50 stands for zero in the data rows.
Every row has a hidden score. In each pair, how much higher is the second row's than the first's? 15 means about the same, 30 much higher and 0 much lower. The score is a weighted sum of the row's numbers plus the product of two more (or one squared), each taken from its middle value.
np.array([52., 55., 56., 55., 58., 33., 48., 48., 61., 43., 55., 46., 51.,
          53., 48., 49.])
np.array([35., 46., 56., 48., 55., 44., 48., 52., 51., 43., 56., 44., 48.,
          49., 64., 45.]) -> 14
np.array([52., 56., 50., 61., 43., 52., 62., 53., 51., 63., 44., 54., 50.,
          34., 36., 54.])
np.array([57., 40., 48., 47., 46., 50., 35., 53., 49., 41., 65., 45., 52.,
          42., 49., 50.]) -> 19
np.array([44., 56., 50., 45., 43., 66., 45., 50., 41., 35., 60., 50., 61.,
          50., 59., 40.])
np.array([63., 49., 53., 46., 49., 32., 26., 60., 38., 43., 61., 45., 43.,
          41., 54., 55.]) -> 13
np.array([61., 49., 56., 53., 56., 59., 40., 57., 45., 50., 47., 39., 51.,
          44., 51., 36.])
np.array([28., 83., 26., 54., 31., 44., 62., 50., 35., 62., 53., 48., 46.,
          56., 37., 52.]) -> 16
np.array([63., 23., 25., 54., 50., 62., 51., 56., 72., 57., 49., 48., 53.,
          73., 83., 31.])
np.array([60., 19., 43., 39., 39., 47., 62., 66., 50., 40., 40., 46., 29.,
          56., 65., 36.]) -> 18
np.array([32., 53., 49., 54., 37., 69., 60., 54., 35., 53., 34., 41., 70.,
          50., 31., 49.])
np.array([41., 40., 41., 60., 44., 37., 45., 40., 46., 46., 55., 43., 47.,
          43., 49., 49.]) -> 19
np.array([48., 53., 42., 47., 48., 51., 51., 49., 47., 48., 31., 29., 57.,
          57., 56., 43.])
np.array([45., 56., 70., 37., 50., 47., 46., 71., 81., 69., 41., 50., 53.,
          31., 57., 91.]) -> 11
np.array([47., 56., 38., 57., 47., 43., 57., 44., 54., 49., 62., 47., 47.,
          42., 48., 44.])
np.array([51., 46., 48., 55., 52., 44., 52., 66., 49., 48., 41., 54., 50.,
          44., 47., 46.]) -> 13
np.array([38., 67., 33., 47., 41., 54., 63., 41., 45., 49., 51., 45., 38.,
          53., 51., 51.])
np.array([54., 62., 57., 54., 40., 37., 58., 39., 38., 61., 56., 54., 47.,
          45., 56., 42.]) -> 17
np.array([65., 44., 34., 48., 53., 51., 50., 35., 63., 44., 46., 44., 40.,
          63., 54., 50.])
np.array([46., 43., 51., 52., 50., 51., 57., 54., 34., 58., 48., 48., 58.,
          42., 43., 54.]) -> 13
np.array([63., 43., 55., 54., 52., 49., 35., 54., 53., 49., 39., 32., 63.,
          46., 47., 49.])
np.array([45., 49., 51., 43., 58., 56., 58., 58., 58., 63., 47., 57., 50.,
          46., 40., 66.]) -> 11
np.array([49., 50., 51., 43., 52., 47., 50., 55., 54., 38., 56., 38., 49.,
          64., 44., 34.])
np.array([50., 39., 51., 45., 44., 39., 52., 58., 45., 49., 57., 54., 33.,
          50., 45., 54.]) -> 13
np.array([39., 51., 53., 59., 64., 52., 57., 54., 48., 50., 57., 39., 48.,
          48., 58., 57.])
np.array([55., 57., 57., 39., 54., 64., 44., 49., 40., 61., 20., 30., 63.,
          60., 42., 41.]) -> 14
np.array([49., 39., 60., 59., 57., 40., 64., 48., 54., 46., 53., 50., 49.,
          58., 56., 35.])
np.array([50., 51., 51., 49., 52., 50., 41., 58., 48., 42., 37., 38., 63.,
          55., 45., 55.]) -> 13
np.array([46., 33., 45., 56., 43., 41., 73., 56., 45., 37., 33., 36., 41.,
          51., 45., 50.])
np.array([51., 45., 50., 69., 46., 52., 40., 48., 38., 63., 46., 49., 44.,
          44., 49., 49.]) -> 12
np.array([57., 34., 49., 49., 50., 46., 52., 54., 50., 59., 60., 49., 52.,
          47., 54., 38.])
np.array([47., 47., 52., 53., 54., 45., 57., 49., 42., 42., 47., 52., 50.,
          35., 47., 42.]) -> 15
np.array([51., 54., 46., 47., 49., 70., 41., 54., 61., 53., 43., 34., 65.,
          49., 70., 46.])
np.array([61., 70., 44., 22., 67., 59., 29., 18., 67., 44., 31., 48., 13.,
          54., 31., 32.]) -> 22
np.array([37., 51., 60., 50., 50., 51., 38., 59., 54., 46., 46., 52., 45.,
          58., 49., 42.])
np.array([62., 51., 58., 46., 60., 49., 32., 44., 44., 69., 37., 44., 59.,
          51., 45., 45.]) -> 13
np.array([49., 54., 46., 49., 54., 39., 46., 51., 48., 65., 44., 50., 53.,
          53., 38., 40.])
np.array([53., 48., 49., 62., 46., 57., 43., 48., 45., 56., 50., 47., 47.,
          55., 46., 52.]) -> 12
np.array([53., 61., 50., 44., 56., 35., 37., 57., 64., 54., 58., 59., 58.,
          41., 68., 63.])
np.array([56., 59., 43., 42., 54., 51., 36., 48., 54., 50., 52., 51., 41.,
          50., 56., 39.]) -> 19
np.array([48., 50., 43., 66., 64., 64., 51., 44., 46., 49., 62., 63., 41.,
          50., 32., 52.])
np.array([44., 55., 51., 49., 39., 47., 55., 44., 55., 47., 53., 54., 47.,
          48., 44., 44.]) -> 16
np.array([40., 37., 56., 47., 20., 86., 29., 59., 47., 28., 58., 58., 50.,
          45., 33., 69.])
np.array([55., 35., 26., 34., 49., 56., 41., 56., 86., 57., 46., 49., 54.,
          49., 67., 59.]) -> 1
np.array([41., 40., 39., 50., 35., 52., 59., 52., 57., 46., 51., 55., 61.,
          59., 66., 53.])
np.array([67., 51., 58., 69., 40., 51., 56., 41., 34., 50., 56., 56., 52.,
          29., 45., 48.]) -> 21
np.array([73., 67., 58., 38., 60., 50., 32., 15., 75., 42., 28., 37., 25.,
          32., 35., 42.])
np.array([38., 42., 33., 54., 37., 50., 60., 65., 34., 45., 52., 46., 47.,
          51., 48., 50.]) -> 14
np.array([81., 58., 54., 11., 78., 74., 37., 5., 80., 53., 33., 40., 8.,
          61., 30., 35.])
np.array([43., 41., 47., 52., 37., 45., 67., 48., 43., 47., 52., 48., 48.,
          61., 47., 53.]) -> 16
np.array([54., 62., 56., 45., 55., 37., 54., 44., 59., 54., 48., 56., 56.,
          70., 37., 60.])
np.array([48., 65., 33., 74., 67., 69., 68., 39., 44., 52., 66., 71., 37.,
          51., 33., 61.]) -> 14
np.array([54., 66., 62., 63., 54., 48., 54., 47., 53., 51., 39., 47., 41.,
          22., 51., 36.])
np.array([48., 40., 49., 54., 43., 53., 49., 55., 57., 48., 61., 46., 55.,
          53., 57., 46.]) -> 16
np.array([42., 47., 58., 49., 49., 47., 47., 54., 45., 54., 60., 37., 52.,
          47., 53., 30.])
np.array([43., 28., 59., 61., 51., 45., 38., 68., 57., 49., 54., 40., 32.,
          34., 29., 61.]) -> 14
np.array([38., 51., 50., 51., 56., 48., 50., 50., 52., 46., 53., 58., 48.,
          61., 49., 50.])
np.array([52., 47., 51., 48., 54., 38., 49., 35., 45., 41., 41., 37., 45.,
          47., 53., 44.]) -> 17
np.array([53., 45., 66., 62., 41., 48., 53., 42., 42., 67., 40., 51., 54.,
          58., 50., 38.])
np.array([57., 61., 44., 8., 63., 52., 39., 35., 79., 50., 44., 54., 48.,
          63., 38., 63.]) -> 11
np.array([73., 57., 41., 39., 57., 40., 29., 65., 19., 59., 79., 44., 42.,
          46., 58., 49.])
np.array([43., 45., 56., 66., 58., 40., 57., 49., 61., 54., 48., 44., 37.,
          44., 47., 42.]) -> 13
np.array([48., 49., 47., 41., 43., 48., 42., 37., 50., 48., 58., 55., 71.,
          53., 55., 46.])
np.array([63., 58., 40., 54., 27., 46., 48., 36., 51., 57., 54., 59., 57.,
          53., 50., 49.]) -> 16
np.array([43., 59., 58., 47., 51., 47., 45., 56., 48., 42., 59., 61., 43.,
          44., 54., 53.])
np.array([50., 53., 49., 50., 53., 45., 56., 52., 57., 45., 45., 41., 54.,
          55., 46., 49.]) -> 13
np.array([32., 51., 51., 44., 44., 56., 45., 47., 46., 40., 64., 52., 53.,
          56., 46., 50.])
np.array([68., 37., 57., 68., 33., 38., 53., 36., 35., 74., 45., 73., 50.,
          33., 57., 48.]) -> 11
np.array([54., 64., 57., 56., 60., 38., 55., 56., 69., 55., 47., 52., 40.,
          19., 52., 51.])
np.array([60., 63., 45., 77., 0., 42., 51., 12., 28., 93., 41., 76., 36.,
          42., 65., 54.]) -> 17
np.array([49., 59., 33., 51., 62., 63., 62., 50., 48., 45., 58., 59., 54.,
          53., 40., 38.])
np.array([48., 53., 62., 45., 50., 41., 42., 54., 54., 43., 47., 44., 54.,
          61., 64., 42.]) -> 16
np.array([74., 51., 53., 56., 53., 87., 39., 71., 34., 73., 0., 11., 91.,
          77., 46., 41.])
np.array([39., 75., 26., 54., 27., 53., 62., 43., 55., 68., 54., 51., 56.,
          48., 51., 37.]) -> 20
np.array([36., 75., 33., 63., 39., 48., 60., 62., 36., 51., 50., 43., 43.,
          42., 59., 50.])
np.array([41., 63., 47., 52., 46., 52., 64., 54., 41., 53., 60., 44., 56.,
          51., 46., 38.]) -> 18
np.array([44., 53., 58., 53., 39., 52., 46., 50., 53., 44., 53., 47., 47.,
          44., 55., 45.])
np.array([53., 50., 56., 48., 53., 46., 48., 61., 48., 53., 43., 44., 54.,
          55., 58., 51.]) -> 12
np.array([57., 42., 55., 57., 61., 55., 64., 51., 61., 44., 43., 47., 46.,
          17., 59., 28.])
np.array([69., 22., 48., 27., 47., 43., 58., 60., 30., 48., 48., 47., 42.,
          48., 55., 57.]) -> 17
np.array([44., 51., 55., 65., 60., 69., 34., 59., 49., 57., 31., 34., 74.,
          55., 49., 33.])
np.array([45., 48., 52., 52., 51., 37., 49., 49., 55., 43., 44., 54., 56.,
          44., 45., 50.]) -> 17
np.array([57., 44., 45., 43., 42., 49., 42., 44., 61., 42., 54., 47., 49.,
          51., 48., 47.])
np.array([42., 51., 56., 39., 44., 45., 51., 64., 61., 41., 69., 41., 58.,
          49., 55., 52.]) -> 16
np.array([57., 50., 67., 63., 35., 47., 58., 46., 34., 57., 51., 54., 51.,
          36., 52., 56.])
np.array([49., 45., 56., 50., 62., 66., 45., 52., 46., 44., 47., 51., 62.,
          57., 49., 40.]) -> 12
np.array([50., 50., 50., 48., 48., 50., 44., 47., 47., 53., 53., 53., 57.,
          51., 56., 52.])
np.array([48., 60., 32., 52., 50., 38., 47., 50., 48., 56., 53., 52., 51.,
          49., 48., 54.]) -> 17
np.array([45., 43., 61., 58., 60., 54., 52., 55., 44., 51., 37., 39., 61.,
          48., 48., 40.])
np.array([55., 39., 64., 65., 69., 56., 70., 42., 46., 49., 43., 58., 53.,
          55., 38., 57.]) -> 16
np.array([58., 58., 55., 69., 69., 54., 72., 40., 45., 52., 40., 58., 62.,
          66., 52., 50.])
np.array([46., 50., 55., 49., 46., 39., 63., 44., 46., 41., 47., 43., 55.,
          57., 43., 49.]) -> 19
np.array([81., 34., 20., 51., 33., 63., 37., 27., 65., 58., 40., 62., 45.,
          60., 83., 49.])
np.array([43., 66., 59., 55., 54., 44., 42., 53., 41., 50., 50., 36., 50.,
          57., 64., 40.]) -> 19
np.array([48., 51., 48., 49., 50., 54., 44., 50., 46., 52., 55., 54., 56.,
          67., 55., 56.])
np.array([51., 55., 51., 56., 57., 38., 47., 54., 42., 57., 70., 55., 53.,
          55., 65., 44.]) -> 16
np.array([48., 37., 35., 47., 49., 49., 49., 69., 71., 51., 51., 48., 63.,
          48., 68., 57.])
np.array([50., 55., 47., 42., 55., 47., 35., 39., 55., 62., 44., 62., 40.,
          52., 48., 40.]) -> 20
np.array([45., 50., 47., 54., 52., 27., 52., 58., 38., 44., 36., 38., 52.,
          44., 49., 40.])
np.array([43., 42., 42., 51., 55., 48., 44., 54., 58., 48., 54., 54., 53.,
          46., 46., 51.]) -> 10
np.array([61., 51., 57., 60., 43., 44., 47., 44., 49., 49., 55., 51., 59.,
          50., 53., 55.])
np.array([47., 59., 35., 55., 41., 41., 54., 34., 36., 54., 51., 53., 44.,
          43., 46., 40.]) -> 17
np.array([50., 55., 50., 47., 47., 49., 54., 63., 43., 44., 47., 52., 54.,
          55., 50., 58.])
np.array([43., 53., 48., 52., 46., 54., 57., 47., 52., 49., 52., 46., 46.,
          52., 49., 48.]) -> 15
np.array([49., 56., 48., 53., 54., 33., 56., 54., 43., 49., 52., 66., 57.,
          59., 46., 49.])
np.array([59., 46., 55., 38., 50., 62., 28., 35., 52., 63., 40., 35., 42.,
          64., 41., 44.]) -> 15
np.array([48., 70., 74., 16., 53., 50., 58., 74., 84., 71., 54., 63., 43.,
          36., 55., 99.])
np.array([48., 52., 62., 43., 44., 62., 57., 46., 39., 30., 57., 62., 56.,
          31., 56., 38.]) -> 17
np.array([54., 60., 51., 63., 42., 43., 58., 53., 43., 52., 32., 50., 44.,
          39., 44., 48.])
np.array([55., 55., 59., 43., 52., 45., 56., 49., 45., 49., 61., 49., 62.,
          46., 51., 45.]) -> 17
np.array([63., 43., 48., 58., 47., 42., 60., 40., 64., 54., 35., 52., 45.,
          49., 56., 56.])
np.array([44., 50., 53., 57., 44., 44., 56., 53., 49., 40., 45., 46., 50.,
          56., 49., 47.]) -> 18
np.array([59., 48., 45., 60., 62., 40., 37., 63., 33., 51., 57., 35., 36.,
          43., 55., 47.])
np.array([53., 28., 57., 51., 53., 60., 69., 63., 37., 47., 42., 39., 41.,
          60., 41., 53.]) -> 15
np.array([91., 54., 45., 51., 49., 40., 44., 50., 25., 82., 42., 40., 48.,
          49., 56., 54.])
np.array([40., 36., 44., 68., 36., 63., 18., 60., 53., 30., 78., 44., 40.,
          37., 31., 59.]) -> 21
np.array([50., 50., 40., 59., 60., 56., 61., 46., 45., 60., 57., 53., 57.,
          44., 40., 56.])
np.array([32., 54., 52., 49., 59., 40., 37., 39., 42., 51., 56., 45., 57.,
          54., 45., 58.]) -> 17
np.array([54., 51., 53., 55., 49., 48., 45., 37., 38., 60., 55., 58., 50.,
          43., 34., 61.])
np.array([37., 42., 46., 61., 37., 54., 35., 62., 54., 38., 55., 47., 48.,
          57., 56., 51.]) -> 16
np.array([43., 44., 51., 56., 37., 43., 37., 46., 52., 58., 45., 49., 40.,
          41., 44., 61.])
np.array([49., 58., 52., 57., 38., 43., 56., 54., 54., 48., 53., 46., 57.,
          54., 60., 43.]) -> 16
np.array([53., 30., 27., 46., 45., 61., 49., 50., 65., 57., 37., 47., 44.,
          67., 63., 39.])
np.array([45., 57., 44., 28., 43., 46., 48., 43., 54., 47., 58., 47., 36.,
          53., 51., 52.]) -> 15
np.array([37., 53., 41., 51., 45., 46., 51., 51., 51., 44., 60., 48., 58.,
          49., 55., 52.])
np.array([60., 53., 46., 41., 45., 49., 38., 70., 38., 57., 53., 43., 50.,
          37., 56., 55.]) -> 15
np.array([28., 55., 34., 70., 33., 50., 56., 56., 53., 63., 55., 58., 50.,
          41., 55., 52.])
np.array([38., 37., 45., 56., 56., 50., 40., 55., 43., 51., 58., 45., 50.,
          62., 53., 64.]) -> 15
np.array([86., 57., 56., 63., 59., 46., 40., 70., 40., 55., 48., 34., 18.,
          6., 53., 34.])
np.array([39., 52., 61., 54., 66., 50., 55., 45., 46., 55., 49., 52., 63.,
          47., 38., 48.]) -> 12
np.array([40., 37., 60., 53., 44., 43., 49., 50., 60., 46., 56., 48., 49.,
          52., 46., 48.])
np.array([49., 52., 48., 58., 52., 48., 54., 57., 55., 50., 52., 43., 43.,
          48., 59., 68.]) -> 11
np.array([59., 36., 32., 45., 60., 50., 63., 52., 40., 52., 50., 42., 46.,
          43., 41., 42.])
np.array([38., 68., 46., 47., 37., 38., 56., 49., 50., 49., 45., 47., 59.,
          47., 53., 56.]) -> 12
np.array([41., 53., 36., 65., 57., 55., 62., 47., 52., 56., 64., 76., 54.,
          52., 34., 57.])
np.array([58., 50., 39., 85., 99., 79., 85., 45., 45., 67., 54., 84., 43.,
          61., 20., 71.]) -> 11
np.array([58., 30., 28., 44., 46., 57., 38., 50., 73., 44., 60., 45., 46.,
          64., 78., 49.])
np.array([49., 43., 60., 46., 49., 63., 52., 48., 40., 29., 58., 54., 50.,
          39., 63., 55.]) -> 25
np.array([63., 63., 40., 43., 50., 53., 41., 55., 32., 42., 64., 46., 50.,
          48., 59., 43.])
np.array([65., 44., 35., 45., 51., 45., 45., 65., 40., 60., 63., 60., 62.,
          58., 71., 48.]) -> 10
np.array([55., 48., 55., 41., 49., 62., 57., 34., 52., 28., 52., 58., 57.,
          50., 59., 44.])
np.array([45., 39., 56., 50., 56., 38., 64., 65., 51., 63., 45., 39., 50.,
          54., 52., 64.]) -> 8
np.array([27., 85., 15., 38., 39., 72., 60., 52., 43., 58., 58., 50., 36.,
          47., 38., 53.])
np.array([55., 50., 57., 35., 46., 36., 68., 74., 51., 53., 38., 45., 44.,
          57., 46., 68.]) -> 16
np.array([46., 49., 52., 55., 57., 44., 61., 68., 50., 35., 48., 53., 54.,
          55., 48., 35.])
np.array([42., 51., 51., 52., 63., 51., 41., 52., 45., 46., 56., 51., 51.,
          57., 44., 46.]) -> 14
np.array([45., 37., 59., 40., 44., 46., 49., 52., 49., 46., 66., 47., 64.,
          44., 44., 51.])
np.array([58., 54., 52., 53., 51., 66., 55., 50., 36., 60., 48., 34., 61.,
          60., 54., 46.]) -> 13
np.array([44., 49., 39., 48., 49., 42., 50., 58., 44., 40., 57., 51., 53.,
          53., 55., 50.])
np.array([48., 49., 51., 54., 50., 49., 55., 48., 41., 43., 46., 45., 69.,
          49., 48., 52.]) -> 14
np.array([46., 48., 61., 63., 49., 39., 48., 45., 53., 49., 53., 38., 58.,
          59., 47., 50.])
np.array([41., 43., 53., 49., 55., 40., 59., 59., 43., 48., 36., 47., 41.,
          40., 39., 40.]) -> 15
np.array([43., 32., 55., 50., 52., 56., 58., 42., 48., 71., 42., 59., 42.,
          58., 48., 54.])
np.array([52., 59., 50., 51., 51., 45., 44., 46., 55., 44., 45., 46., 51.,
          43., 48., 41.]) -> 19
np.array([76., 4., 12., 41., 48., 64., 64., 56., 81., 51., 61., 67., 47.,
          73., 98., 36.])
np.array([28., 46., 63., 53., 45., 43., 46., 53., 57., 43., 55., 53., 51.,
          41., 44., 48.]) -> 20
np.array([90., 73., 37., 23., 67., 57., 27., 45., 20., 44., 58., 54., 26.,
          59., 53., 67.])
np.array([34., 58., 44., 47., 54., 52., 52., 68., 41., 47., 51., 66., 60.,
          53., 54., 48.]) -> 10
np.array([57., 50., 47., 65., 54., 57., 45., 56., 39., 59., 46., 39., 60.,
          59., 64., 47.])
np.array([43., 44., 55., 42., 62., 43., 53., 56., 48., 48., 54., 49., 59.,
          54., 61., 43.]) -> 16
np.array([45., 53., 44., 42., 48., 42., 50., 58., 61., 43., 53., 43., 49.,
          51., 63., 52.])
np.array([45., 59., 65., 72., 58., 65., 61., 50., 50., 60., 40., 53., 44.,
          62., 39., 45.]) -> 17
np.array([42., 58., 30., 52., 51., 54., 54., 55., 50., 48., 54., 36., 46.,
          55., 53., 48.])
np.array([76., 55., 47., 48., 68., 40., 35., 67., 17., 53., 47., 51., 51.,
          40., 51., 53.]) -> 15
np.array([50., 57., 35., 48., 78., 64., 67., 35., 57., 63., 58., 71., 40.,
          72., 38., 83.])
np.array([61., 43., 48., 66., 71., 56., 64., 53., 53., 59., 48., 61., 41.,
          30., 37., 46.]) -> 18
np.array([39., 50., 45., 56., 52., 46., 55., 48., 51., 53., 59., 57., 50.,
          54., 45., 38.])
np.array([40., 50., 60., 54., 44., 35., 53., 40., 41., 57., 50., 65., 37.,
          59., 55., 50.]) -> 14
np.array([53., 54., 60., 43., 46., 43., 53., 58., 65., 58., 43., 47., 52.,
          59., 54., 74.])
np.array([55., 38., 54., 60., 38., 50., 30., 54., 60., 50., 58., 46., 48.,
          39., 51., 58.]) -> 18
np.array([66., 62., 61., 53., 60., 61., 33., 42., 52., 46., 34., 37., 49.,
          63., 51., 46.])
np.array([45., 45., 47., 56., 50., 43., 52., 48., 46., 43., 52., 54., 55.,
          60., 59., 47.]) -> 15
np.array([56., 59., 56., 44., 47., 37., 49., 37., 49., 43., 53., 48., 51.,
          41., 54., 49.])
np.array([44., 40., 41., 59., 40., 50., 53., 49., 51., 48., 51., 40., 49.,
          55., 54., 61.]) -> 13
np.array([46., 49., 52., 44., 55., 39., 56., 57., 54., 47., 50., 48., 58.,
          48., 56., 44.])
np.array([52., 54., 66., 43., 49., 52., 41., 30., 56., 47., 42., 43., 40.,
          51., 50., 52.]) -> 17
np.array([37., 78., 26., 51., 39., 45., 51., 52., 46., 57., 57., 39., 46.,
          43., 45., 48.])
np.array([34., 35., 60., 47., 51., 42., 57., 55., 58., 47., 47., 60., 45.,
          63., 59., 57.]) -> 12
np.array([48., 44., 59., 52., 48., 52., 54., 53., 50., 41., 42., 51., 50.,
          60., 45., 43.])
np.array([58., 41., 45., 62., 83., 48., 56., 53., 33., 53., 73., 69., 42.,
          49., 48., 56.]) -> 13
np.array([50., 57., 58., 48., 47., 40., 56., 53., 43., 37., 53., 60., 58.,
          46., 58., 43.])
np.array([44., 49., 51., 36., 53., 34., 49., 60., 57., 59., 62., 61., 63.,
          53., 59., 61.]) -> 10
np.array([61., 48., 54., 67., 53., 60., 47., 69., 68., 53., 41., 50., 27.,
          7., 48., 42.])
np.array([50., 57., 50., 55., 54., 55., 60., 60., 48., 60., 41., 44., 63.,
          72., 39., 53.]) -> 16
np.array([41., 60., 53., 56., 50., 50., 57., 47., 52., 50., 56., 45., 56.,
          55., 36., 52.])
np.array([40., 42., 45., 53., 50., 44., 38., 50., 53., 42., 46., 57., 60.,
          49., 49., 47.]) -> 15
np.array([45., 48., 45., 51., 46., 49., 43., 46., 52., 44., 72., 44., 46.,
          46., 51., 36.])
np.array([33., 50., 40., 61., 42., 50., 33., 51., 46., 56., 66., 54., 52.,
          36., 41., 65.]) -> 11
np.array([47., 50., 56., 47., 51., 49., 49., 58., 43., 50., 50., 45., 55.,
          42., 59., 60.])
np.array([40., 45., 43., 55., 45., 46., 56., 43., 48., 54., 48., 56., 58.,
          53., 64., 54.]) -> 13
np.array([59., 48., 55., 44., 50., 39., 46., 54., 45., 54., 55., 56., 57.,
          51., 48., 41.])
np.array([60., 39., 54., 61., 46., 37., 55., 27., 53., 63., 52., 61., 50.,
          50., 49., 40.]) -> 15
np.array([42., 62., 58., 57., 56., 56., 56., 37., 44., 36., 67., 63., 55.,
          53., 55., 38.])
np.array([43., 18., 57., 51., 30., 37., 77., 57., 31., 45., 29., 37., 25.,
          63., 33., 60.]) -> 13
